The rows of X fall into several groups, which share some directions, and each row is roughly a mix of its group's hidden directions, except one row that fits no group.
X:
373	136	-211	-92	398	101	88	-361	-63	-69	412
704	-182	-112	-28	-61	43	-23	-126	343	-112	-44
171	635	51	-72	-79	-24	-97	-170	-79	451	-17
106	103	115	229	-92	95	403	174	-514	80	356
135	279	86	486	-212	-166	-109	4	265	-46	446
-349	-527	282	63	-39	-248	-237	96	-179	-154	166
-201	-221	-212	108	67	-178	230	-22	585	-265	217
-185	-524	187	81	-164	-304	-427	-10	-55	-194	-56
498	152	288	-66	268	-31	127	188	25	394	237
-59	397	-590	14	310	-6	159	-89	229	-12	58
472	-7	98	-38	125	-45	38	-153	526	-136	353
-106	-88	463	33	156	-46	-263	55	-498	337	22
257	-144	471	-324	103	38	-46	174	-320	362	66
-480	-309	110	-80	-254	-352	-21	-234	217	-243	-42
161	-86	192	74	126	21	-565	-129	516	34	18
-17	34	257	245	-189	-307	-6	-201	496	186	341
-277	-44	-205	87	-95	48	369	218	-511	-281	-180
343	-297	390	-461	-56	-179	-200	-17	-20	-33	220
592	-87	281	5	61	298	-193	-36	34	354	23
-365	149	-302	508	-163	-29	343	122	37	-122	-123
544	101	96	8	-137	46	-102	124	572	49	-60
-342	174	244	393	-112	3	-78	162	-172	-278	427
-215	252	-336	454	-280	-16	254	147	130	-116	-266
-402	188	-469	31	12	-14	215	294	-273	-119	-235
-167	165	-398	433	5	-113	375	-31	-41	-232	292
127	-65	15	163	-84	88	109	191	-706	113	271
-230	-433	282	-151	-122	-227	392	168	268	-163	76
-386	77	-527	-26	-86	138	151	196	-318	-209	-171
121	-90	4	-460	-321	1	221	177	-374	51	-367
6	270	283	-146	-188	-101	-565	-81	344	22	174
-529	-24	-298	97	-29	-160	238	343	-233	-178	-173
428	-122	133	-38	380	128	127	-108	26	128	522
-143	392	-37	152	319	-385	223	255	356	71	26
-625	85	-112	317	-246	-66	294	69	-168	-17	16
-278	8	-525	101	-10	25	414	-67	-111	-294	-237
-451	-238	-353	43	76	-37	108	310	87	-86	-423
4	11	488	168	37	-310	-355	-151	3	171	392
208	-45	-49	351	261	196	462	221	-363	-41	148
340	428	-133	73	422	-27	204	191	178	194	219
390	-170	136	-17	277	90	148	-25	344	36	518
-345	19	241	5	-423	-119	-313	215	-305	251	-154
233	32	202	-430	176	283	-232	106	-296	377	-88
425	-84	308	-308	216	-78	-365	-143	104	191	252
-384	323	-14	99	-165	-130	-317	-72	-314	-22	-430
58	190	266	-384	8	-184	264	177	-347	357	234
-394	514	-328	310	-58	-107	157	76	-73	144	-39
-335	-106	-125	-157	-277	-510	196	-167	275	-159	-168
-248	196	-419	164	160	-37	219	-247	271	-414	107
115	-432	195	308	-146	111	-180	-322	236	-135	345
-122	375	232	-1	151	-171	274	12	568	-54	183
34	411	309	-58	-36	-246	-378	156	166	171	375
-379	-62	452	-136	-394	-69	-308	-105	181	-156	-42
-14	418	-469	359	166	219	246	25	80	-84	-149
-126	-409	-187	227	80	257	-250	-387	275	-229	-113
132	109	-451	313	192	106	498	-97	119	-205	55
47	-86	399	-412	110	-133	-540	-145	56	75	75
258	-364	607	-124	-88	26	2	57	-200	240	51
-342	351	120	199	-131	-346	239	206	-240	277	-175
-169	64	275	106	-127	-54	120	502	-491	-219	-30
-41	-111	-340	229	22	33	429	71	-509	108	-228
105	274	-107	93	174	66	677	-41	307	-4	13
95	-77	83	-556	67	42	-80	-90	566	107	111
109	-6	228	-315	119	-187	-470	-213	370	-22	281
-356	-55	428	-29	-385	-322	-196	103	-152	-121	207
-182	-118	-73	-470	82	419	157	-218	-309	146	-224
-68	3	134	234	309	-9	-403	-173	70	-157	548
132	110	-444	147	207	195	498	-127	65	-303	-79
-230	272	-520	-90	7	-9	202	294	-165	-26	-367
-22	219	392	-460	130	-98	-43	50	-100	381	310
-12	-564	86	-324	87	-126	-350	-164	-230	193	-49
-138	122	-472	276	145	37	422	-106	143	-335	-134
-137	-223	385	-302	90	-399	-390	23	14	159	204
475	161	149	60	435	181	320	76	196	-61	-212
512	186	148	-213	409	-132	-333	40	-23	-27	181
-359	339	12	-67	54	148	629	135	-38	-80	18
-104	317	42	-61	206	278	-444	-331	134	285	230
-248	94	-560	0	-103	-13	326	278	-54	-162	-297
220	-168	286	-135	-17	-219	-395	-201	286	54	435
-309	158	126	279	-23	131	-376	232	-280	183	395
-196	-22	38	173	461	-215	-40	-282	219	-112	474
163	-329	387	-247	-169	17	-153	242	-236	404	143
-214	277	-355	342	-61	180	375	8	129	-335	-156
-359	138	-126	31	-185	-388	-392	-199	-240	169	257
-31	158	-487	169	-3	162	405	-57	-346	-141	-266
280	335	328	-188	223	-247	-164	-78	265	218	316
-566	290	-412	229	-60	102	114	71	-132	43	-130
-304	-358	-31	-347	-74	-176	-144	-202	233	-126	-430
53	-209	-158	-40	68	142	389	-64	260	-176	-585
-434	-2	-306	-70	357	86	77	316	-233	-334	-35
702	-203	258	199	-113	-42	77	-131	114	-31	-57
-181	-119	-50	-335	153	216	122	-95	-583	-142	-280
43	-390	81	-338	287	-150	-53	-179	143	12	510
-425	-34	-461	13	23	-184	133	-216	-439	-88	-39
-220	-470	356	3	173	-68	118	155	19	153	450
142	-7	480	-159	-121	-149	-523	102	216	213	-84
425	-275	-134	199	42	154	295	-53	352	-372	56
-59	392	181	131	-148	-125	-450	-26	418	-85	-256
-241	422	-501	145	124	152	5	114	-347	-83	-95
403	271	326	-367	31	126	19	183	-22	397	-100
243	118	-159	246	-82	275	356	174	-459	168	-240
225	-270	-120	-415	304	25	117	-229	308	-231	280
406	2	414	-460	172	199	-16	-69	42	212	-163
-457	162	-197	-78	-381	-407	199	189	2	162	-50
-360	-328	240	38	252	-312	-180	198	-64	-252	314
-343	-43	-42	-528	-237	-163	-262	-93	-5	-8	-367
434	50	1	51	268	301	-370	-140	126	329	242
-449	86	249	-271	432	275	26	13	223	180	-74
-138	546	-58	430	98	185	8	-136	-210	268	-108
-162	364	269	88	-287	79	-365	119	-264	108	-373
305	-321	61	-30	411	14	227	-77	53	115	502
-204	19	73	-30	-520	44	-75	11	-591	16	141
70	-35	303	-49	-269	-454	434	179	241	166	-104
-306	-56	-450	194	175	12	469	-116	-89	-293	-10
-16	294	295	99	225	190	-429	108	-16	94	469
124	4	-101	478	-288	292	181	204	-326	-272	-140
49	-420	239	-32	-198	221	4	80	-590	30	-123
-127	79	524	-190	18	-265	-318	115	10	168	385

One row of each group comes first, with its name. Which group is each row after those in?
-239	184	-166	197	279	-347	113	-87	386	-132	391
<14>
173	-470	573	8	-90	144	101	-211	101	-55	140
<125>
495	-183	71	132	-51	204	336	252	-77	319	258
<97>

317	36	482	-45	-154	-16	-385	199	281	252	-71
<97>
573	-232	-78	-209	185	122	230	-9	370	-52	149
<97>
-271	-47	-143	275	79	-11	358	-376	361	-197	283
<14>
-72	84	285	-548	190	132	249	15	212	123	-354
<14>
107	-331	459	-101	91	63	-274	107	-402	204	227
<14>
300	394	-203	228	308	220	155	-179	-206	-121	-316
<97>
349	78	-417	-367	101	-60	87	-18	-237	397	-154
<14>
176	-506	385	-411	136	-44	-123	101	105	139	125
<97>
-465	297	366	179	-197	96	-266	139	-114	-50	-269
<97>
99	-308	509	-190	37	-130	-221	-157	257	40	368
<125>
-360	-116	-142	38	248	-509	287	201	15	-294	-5
<14>
